Here is a table of points, one per row:
[ 37. -22. -17.  33. -18. -13.  21.  -3.  36. -12. -37.  -6. -16.  37.   8.  30. -28. -17.   8.
 -41.  27. -16. -20. -41.  31.  -3.  -8.  -5. -32.   7. -25. -35.]
[ 39. -35.   0. -27. -36. -17.   3. -31.   4.   0.  36.  22.   5. -20. -20.  24. -45.   0. -20.
  -9. -10. -26. -13.   7.   3.   0.  17.  22.  17. -30. -16.   5.]
[-36.  30. -23.   2.  26. -11. -22. -18. -25.  17.  22.  -9.  37.  31.  -9. -21. -41. -17. -10.
 -25.  -6.   7.   9.   9. -13.  -8.  20. -27.  -6.  18. -48.   5.]
[-36.  18. -12.  50.  26. -17.  -9.  -1.  28. -18. -24. -38. -33.  30.  -5. -24.  40.  36.  24.
  20. -17.   4.  22.  -6.   1. -16. -13.  15. -14.  37.   5. -15.]
[ 34. -29.  -4. -21.  11.  -4.  -1. -30.  16. -11.  22.  41. -15.   0.  19.   6.  34. -24.  28.
 -38.  29.  13. -31. -12.  -2.   0.  24.   0. -12. -18. -22. -10.]
[-26.  21.  24.  51.  28.   1. -21. -27. -30.  36.  15. -10.  29.  32. -33. -25. -66. -31.  19.
 -20. -33.  15.  41.  28. -35.  -2. -18.  13. -14.  19.  26. -19.]
[-24.   8.   8.   3.  15.  29.  -6.  -3. -25. -12.  16. -10.  30.  33. -13.  -7.  34. -50.   7.
  33. -22.  19.  24.  36.  -2. -26.   0.  11. -17.  26.  34. -17.]
[ 18.  10.  32. -22.  25.  21.  -7. -26.  27. -25.  45.   5.  24. -23. -12. -23.  40. -17.  51.
   6.  33.  19.  11.  28.  36.  -4.   3. -13. -26.   8.  30. -25.]
[ 34.  40. -17. -35. -26. -12. -25.  41.  23. -14. -39.  33. -30. -22. -11.  -1.  39.  32. -35.
  21.  -1. -17.  33.  37.  30.  -6. -25.   3.  40. -33.  29.  25.]
[-14.  21.  18. -35.  29.  20. -21. -42. -48.   6.  29. -33.  41. -43. -19. -24.  40.  37. -35.
  31. -30.  29.  22.  16. -13. -20. -19.  17. -30.  23.  33. -17.]
[ 49. -23.   9.  33.  23. -15.  27.  24. -41.  13.  24. -19. -32.  28.  30.  16. -33. -27.  22.
 -23.  42. -21. -31. -36. -29.  17.  25.  -8. -29.  40. -25.   5.]
[-28.  35.  21.  25.  20. -20.  11. -24. -31. -21.  22. -16.  23.  16. -17. -20.  28.   3.   2.
 -41.   5.  -6.  -1.  20. -15. -23.  15.  -5. -25.  20. -40. -22.]
[  5.  31.   5.   8. -19.  -3.  -8.   5.  21.  -9. -27. -28. -28.   5. -13.   1.   6.  11.  12.
  14. -22.  -6.  35. -42.  -8.  -3.   8.  -4. -20.  15. -33.  -5.]
[ 43.  24.  -6. -17. -24.  24.  25.  24.  17.  22. -26.  15. -19. -31.   8.  15.  35.  17.  10.
  21.  23.  -6.  26.  23.  29.   0. -20.  16.   2.   8.  41.  29.]
[ 35. -41.  14. -17. -22. -18.  14. -25.  27.   3.  24.  37.   0. -20. -30.   1.  18.   5. -19.
  19.  10. -16.  23.  32.  12.  -1.  -7. -15.  35. -22.  11. -16.]
[-25.  13.  -4.  37.  21.  26. -32.  23. -14.  -5. -17.  -6. -18.  41.   2.   8.  44.  -8.  30.
  38.  -5.  21.  20. -15.  -8.  21.   3.   8. -23.  31.  19. -13.]
[-10. -40. -11.   7. -22.  52.   7.  27. -25.  11.  31.  -8. -15.  20.  13.   4. -29. -29.  -1.
 -10. -29. -20. -35. -25. -12.  25. -22.  12.  25. -26. -22.  -6.]
[ 43. -42. -15.  20. -10.  -8. -15.  14. -26.   3.  21. -19.   6.  27. -12.  14. -28. -18.  33.
 -32.  -8.  32. -27. -28. -18.  -2.   2.   9.   0.  -1.   1.   6.]
[ 38. -44.   8. -36. -27.  -7.  22. -33.  36.  -1.  -4.  30. -24. -29.  -8.  22. -55.  20. -30.
  27.   0.  -4. -20.  40.  24.  14.   2. -13.  34. -27. -24.  16.]
[ 19.  53. -29. -36. -34. -12. -14.  45.  22. -34. -37.  39. -35. -30.   2. -18.  32.  28. -34.
  25.  19. -19.  31.  32.  26.  13. -23.  -2. -37. -29.  23.  14.]
[-17.  22.  19.  24.  20.  -2.   1. -22. -23. -20.  25. -24.  19.  13. -20.   5. -32. -29.  15.
  29. -20.   4.  18.  39.   1.   2. -38. -19. -18.   3.  23.  -5.]
[ 27. -20.  -7.   3. -18. -11.  16. -22.  31. -25. -37.  31. -23. -49.  20.  30. -34.   0.  23.
 -23.  -1. -17. -22. -50.  36.  14. -22. -21.  37. -23. -27. -20.]
[-31.  10.  14. -17.   7.  24.   3.  32.  22.  17. -19.  18. -23. -31.  27.  19.  26.  27. -10.
  -5.  31.  10. -10. -25. -30. -13.   4.   0.  -4.  27.  19.  19.]
[-28.  11.  18. -10.  11. -17.  -9. -11. -32.  10.  29. -35.  16.  12. -15.  34. -52. -23.   2.
  34. -16.   0.  36.  33.  12. -20. -13.  22.  38. -36.  26. -10.]
[-42.   7.  20. -32.  18.  24.  14.  -1. -32.  12.  19. -18.  29.  32. -10. -34. -39.   4. -21.
 -39.  30.  23. -25.  31. -17.   4.  25.   0.  22.  36.   7.  34.]
[-40.  16. -14. -19.  -7.  -9. -13.  -8.  35.   4. -15.  -3.  18. -18.  -7. -14.  31.  26. -11.
  16.  -6.  -7.  20.  24. -40.   1.  -9.  -1.  -1.  20.  -5.   2.]
[-43. -33.   0. -41.  18.  15. -21. -16. -29. -14.  21. -15.  31. -20.  -5. -33. -27. -23. -19.
 -14.   7.  25.  30.  40. -19. -10.  59.   1.   9.  -6.  23.   2.]
[ 34. -27.  -3.  29. -24. -30.  21.  -6. -39.  17. -28.   2. -25.  39.  30.  22. -24. -20.  21.
 -35.  -5. -18. -35. -32. -34.  17.  37. -24.  37. -43. -34. -14.]
[-32.   8.   8. -20.  24. -21.  -5. -17.  27.  -9.  33. -34.  27. -32. -11. -24.  18.   2. -32.
  13.  -5.  11.  14.  24. -12.   2.  -3.  11.  24. -41.  12.   2.]
[-55.  25. -17. -32. -20.   6. -19.   2.  34.  -1. -40.  36.  19. -26. -18. -29.  38.  31. -27.
  20. -21.  -2.  25.  29.  34.  -2. -20.  14.  -4. -22.  28.  25.]
[ 32. -42.  -2.  24.  23. -18.  10.  47. -37.  19.   2. -20. -40.  31.  38.  14. -38. -18.  22.
 -39. -15.  38. -33. -32. -29.  14.  31. -29. -54.  45. -32. -23.]
[-33.  30. -20.  24.   4.  27.  11.  28. -24.   6.  -1. -19.  -6.  11.  21. -30.  -7.  -5.  14.
   4.  -3.  11. -12. -45. -15.  15.  12.   0.  -3.  35.  22.  42.]
[-26.  24.  15. -27.  20.  53. -17. -29. -37.   9.  22. -16.  30.  26.  -6. -30.  -6. -24.  -9.
 -27. -10. -12. -31.  41. -25.  -1. -19.  26. -18.  20.  40. -35.]
[-19.  32.   2. -24. -11.  -8. -11. -26.  32.  -3. -18.  -7. -16. -29. -23.   0.  37.  14. -12.
  22. -18. -20.  12.  23.  45. -22. -12. -24. -33.  18.  38. -12.]
[ 33. -21.  -9.  49. -29. -21.  16.  32.  39. -22. -41.  22. -13.  18.  37.  26. -27.  34.  39.
  16.   6. -20. -35. -44.  47.  24. -24.  -2. -16. -20. -31. -20.]
[ 36. -59. -18. -44. -23. -30.  37.  28.  22. -22. -35.  34. -20. -26.  25.  41.  12.  23. -29.
  44.  -7. -37.  21. -16.  38.  35. -30. -22.  41. -28.  10.  12.]
[-25.  23.  -5.  -6.  19. -10.  11. -16.  12.  -3.  23. -25.  26.   5. -16.  -3.  35.   8.  -6.
  11. -10.   0.  18.  21. -14.   4. -14.   7. -15.  17.  13. -31.]
[ 26. -28.  21. -29.  18.  -4.  22.   7.  23.  12.  26.  29.  -9. -30.  17. -14.  41.  20. -12.
 -40.  34. -10. -41.  -6.  -8.  -2.  12.  14.  23. -14.  -5.  24.]
[ 29. -22.  14.  29.  -9. -14.  16.  23.  13.  13. -22.  35. -15. -42.  28.  20.   7. -12.  -3.
 -39.  27.  -9. -35. -35.  23.  15.  41.   4.  14.  -7. -13.  27.]
[-28.  22.   0. -15.  35. -14. -28. -14.  34.  -3.  14. -20.  11. -24.   1. -18.  37.  34. -31.
   7.   7.  19.  11.  24.   9.  -4. -11.  -4. -28.  33. -22.  -2.]
[-35.  38.  24.  39.  23.  28.   3.  -9. -33.  28.  23. -26.  36.  37.  21. -31.  40.  -4.   0.
 -38.  37.  15. -12. -37. -16. -19.  16.   6. -35.  15.  -6.  34.]
[-33.  15.   3.  29.  17.  20.  13.  24. -29.  16.  24. -19.  26.  18.  12.  20. -32. -20.  26.
 -34.  -8.  11. -29. -41. -16.  18.  15.   5.  -6.  31. -14.  28.]
[-28.  22. -29.  16.  13.   6. -11.  11. -22.  -5.   6. -23.  27.  17. -13. -12.   5.  41. -26.
  29. -14.  11.  31.  25. -29. -14.  10.  11. -25.  27. -44.  -3.]
[-26.  22.   1. -15.  31. -11. -14. -13. -11.  23.  12. -29.  19. -13. -20. -11.  44.   6.  -2.
   8.   9.   8.  22.  16.  22.  13. -23.   1. -24.  21. -16. -16.]
[ 36. -27.  17.  31. -33. -17.  18. -39. -27. -11.  36.   1. -44.  14. -26.  24. -20. -22.  22.
 -39. -19. -29. -25. -36.  27.  -7.  -7. -12.  21. -36. -20.  -9.]
[ 44.  21.  -1.  30.  -9.   8. -15.   6.  26.  -2.  -7. -11. -17.  11. -12.  32.  25. -51.  28.
  27.  -2.  18.  16.  25.  20. -10. -11.  32. -16.  21.  31. -11.]
[ 36. -37. -15. -33.  -7. -14.  12. -18.  17.  -1. -20.  -2. -13. -23.  -8.  16. -49. -27. -27.
 -10. -31. -10. -14.   5.   3.  -4.   8.   1.  26. -37. -18.   8.]
[-32.  20. -15.  21.  17. -20. -22.  -9. -28.  11.  14. -10.  26.  31. -20. -33. -48. -23.  -4.
 -13. -27.   7.  -3. -38. -23. -31.   0.   9.  -2.  25. -26.  -6.]
[ 35. -42. -14. -16. -21.   4.  -4.  35.  22. -17. -37.  33. -12. -21.  14.   8.  42.  14.  15.
  20.  13.  25.   5.  12.  15.  -2.  -9. -16.   6.   5. -18.  16.]
[ -8. -39.  25. -26.  35.   8.  18. -26. -36.  11.  11.  -9.  34. -13. -18.  -4. -13. -24.  14.
 -29.  38. -29. -36. -11. -26. -11.  16.  -5.   5.  -1.  -5.  29.]
[-39.  26.  -4.  31.  18.  51. -39.  44. -27.   8.  21. -15.  25.  21.  -3. -37. -47. -19.  13.
   3. -34.  -5. -39. -43. -16.   3.   3.  23.   3.  21. -19. -25.]
[-21.  26. -23.  40. -23. -11.  -3. -17. -28.  16.  27. -18.   1.  25. -19.  15. -44. -25.  31.
  45. -17.  15.  31.   4.  13. -15. -23.   9. -10.  24.  35.  -4.]
[-33.  14.   3. -17.  -5. -27. -20. -12.  14.  15.   0. -29.  12. -13. -11.  -9.  17.  13.   1.
  23. -22.   2.   8.  28. -15.  -3.  -4.   0.  -7.  10.   5.   5.]
[ 29. -25. -19.  31. -23. -12.  15.  34.  46.  13. -45.  36. -18.  49.  23.  25. -46.  38.  10.
 -34. -26. -13. -29. -34.  -3.  22.  41. -26.  29. -29. -27.  -2.]
[ 32. -30.   8.  -2. -26. -13.  18.  16.  28.  -4. -38.  18. -16. -26. -10.  17. -10.   8.   1.
  33.  15.   0. -10. -49.  27.   7. -17. -10.  15. -29. -27. -21.]
[-37.  22.  -8. -22.  23. -10.  25. -12.  33.   4.  27.  12.  26. -28.  -8. -15.  23.  28. -21.
  26. -19.  24.  16.  24. -30. -16.   6. -11.   8. -33.   0.  -3.]
[  6. -26.  10.  25.  25.  15.  12.   6. -32. -10.  24. -14.  17.   4.  -1.  29. -27. -10.  -8.
 -27.  27.  -4. -24. -40. -17.  -1.  19.   1.  20.  19.  30.  36.]
[-47.  28.  -2. -31.   0.  -3. -19. -23.  28. -25. -34.  53. -23. -25. -19. -31.  32.  30. -29.
  28.  17.  -2.  26.  25.  38. -17. -25.  12. -26. -42.  33.  17.]
[ 59.  24.  -2. -15. -11.  -3.   1. -34.  19. -20. -35.  32. -27. -25. -27.  28.  42.  27. -20.
  29.  26. -26.  26.  29.  22. -10. -19. -11.  15. -33.  33.  -9.]
[-19.  29.  21. -14. -16.  27.  12.  24.  30.  -3. -25.   5. -17. -31.  29.   3.  27.  13.  -1.
  18.  28.  -3.  24.  18.   6.  -5.  -4.  23. -18.  42.  25.  31.]
[ 15. -31. -18. -21. -28.  55. -22.  50.  23.  -3. -29.  31. -26. -27.  64. -33.  36.  33. -24.
  29.   3. -37.  31.  40.  30.   5. -16.   2.  37. -32.  21.  -8.]
[ 37. -35.   8.  -6. -20.  -6.  -6.  10. -27.   8.  28.   8.  33.  44.  25.  14. -28. -23.   1.
 -28. -15.  37. -22. -38. -34.  20.  31. -14.  40. -41. -25.  10.]
[ 32. -26. -10.  37. -42. -29.  23.   5. -49.   4. -39. -17. -35.  32.  28.  23. -26. -26.  24.
 -38.   5.  -3. -35. -29. -35.  33.  24. -18.  29. -32. -36. -17.]
These points spread out most along one direction. Take the direction at right angles to it along which they spread out most. Then take the direction at right angles to both along which they spread out most. Go by this last direction. How many in every 100 of the points above lie lower along it than each point below? Round to a whole number. More than half of the points above lie lower than the first one.
[-42.   7.  20. -32.  18.  24.  14.  -1. -32.  12.  19. -18.  29.  32. -10. -34. -39.   4. -21.
 -39.  30.  23. -25.  31. -17.   4.  25.   0.  22.  36.   7.  34.] 14
[ 34.  40. -17. -35. -26. -12. -25.  41.  23. -14. -39.  33. -30. -22. -11.  -1.  39.  32. -35.
  21.  -1. -17.  33.  37.  30.  -6. -25.   3.  40. -33.  29.  25.] 54
[-21.  26. -23.  40. -23. -11.  -3. -17. -28.  16.  27. -18.   1.  25. -19.  15. -44. -25.  31.
  45. -17.  15.  31.   4.  13. -15. -23.   9. -10.  24.  35.  -4.] 67
[ 18.  10.  32. -22.  25.  21.  -7. -26.  27. -25.  45.   5.  24. -23. -12. -23.  40. -17.  51.
   6.  33.  19.  11.  28.  36.  -4.   3. -13. -26.   8.  30. -25.] 35
[ 27. -20.  -7.   3. -18. -11.  16. -22.  31. -25. -37.  31. -23. -49.  20.  30. -34.   0.  23.
 -23.  -1. -17. -22. -50.  36.  14. -22. -21.  37. -23. -27. -20.] 40
[ 34. -29.  -4. -21.  11.  -4.  -1. -30.  16. -11.  22.  41. -15.   0.  19.   6.  34. -24.  28.
 -38.  29.  13. -31. -12.  -2.   0.  24.   0. -12. -18. -22. -10.] 29
[-36.  18. -12.  50.  26. -17.  -9.  -1.  28. -18. -24. -38. -33.  30.  -5. -24.  40.  36.  24.
  20. -17.   4.  22.  -6.   1. -16. -13.  15. -14.  37.   5. -15.] 98
[ 36. -27.  17.  31. -33. -17.  18. -39. -27. -11.  36.   1. -44.  14. -26.  24. -20. -22.  22.
 -39. -19. -29. -25. -36.  27.  -7.  -7. -12.  21. -36. -20.  -9.] 17
[ 26. -28.  21. -29.  18.  -4.  22.   7.  23.  12.  26.  29.  -9. -30.  17. -14.  41.  20. -12.
 -40.  34. -10. -41.  -6.  -8.  -2.  12.  14.  23. -14.  -5.  24.] 21
[-33.  14.   3. -17.  -5. -27. -20. -12.  14.  15.   0. -29.  12. -13. -11.  -9.  17.  13.   1.
  23. -22.   2.   8.  28. -15.  -3.  -4.   0.  -7.  10.   5.   5.] 43
[ 38. -44.   8. -36. -27.  -7.  22. -33.  36.  -1.  -4.  30. -24. -29.  -8.  22. -55.  20. -30.
  27.   0.  -4. -20.  40.  24.  14.   2. -13.  34. -27. -24.  16.] 2
[ 35. -41.  14. -17. -22. -18.  14. -25.  27.   3.  24.  37.   0. -20. -30.   1.  18.   5. -19.
  19.  10. -16.  23.  32.  12.  -1.  -7. -15.  35. -22.  11. -16.] 6
[ 37. -22. -17.  33. -18. -13.  21.  -3.  36. -12. -37.  -6. -16.  37.   8.  30. -28. -17.   8.
 -41.  27. -16. -20. -41.  31.  -3.  -8.  -5. -32.   7. -25. -35.] 87
[-32.   8.   8. -20.  24. -21.  -5. -17.  27.  -9.  33. -34.  27. -32. -11. -24.  18.   2. -32.
  13.  -5.  11.  14.  24. -12.   2.  -3.  11.  24. -41.  12.   2.] 11
[-28.  22.   0. -15.  35. -14. -28. -14.  34.  -3.  14. -20.  11. -24.   1. -18.  37.  34. -31.
   7.   7.  19.  11.  24.   9.  -4. -11.  -4. -28.  33. -22.  -2.] 65
[-26.  22.   1. -15.  31. -11. -14. -13. -11.  23.  12. -29.  19. -13. -20. -11.  44.   6.  -2.
   8.   9.   8.  22.  16.  22.  13. -23.   1. -24.  21. -16. -16.] 60
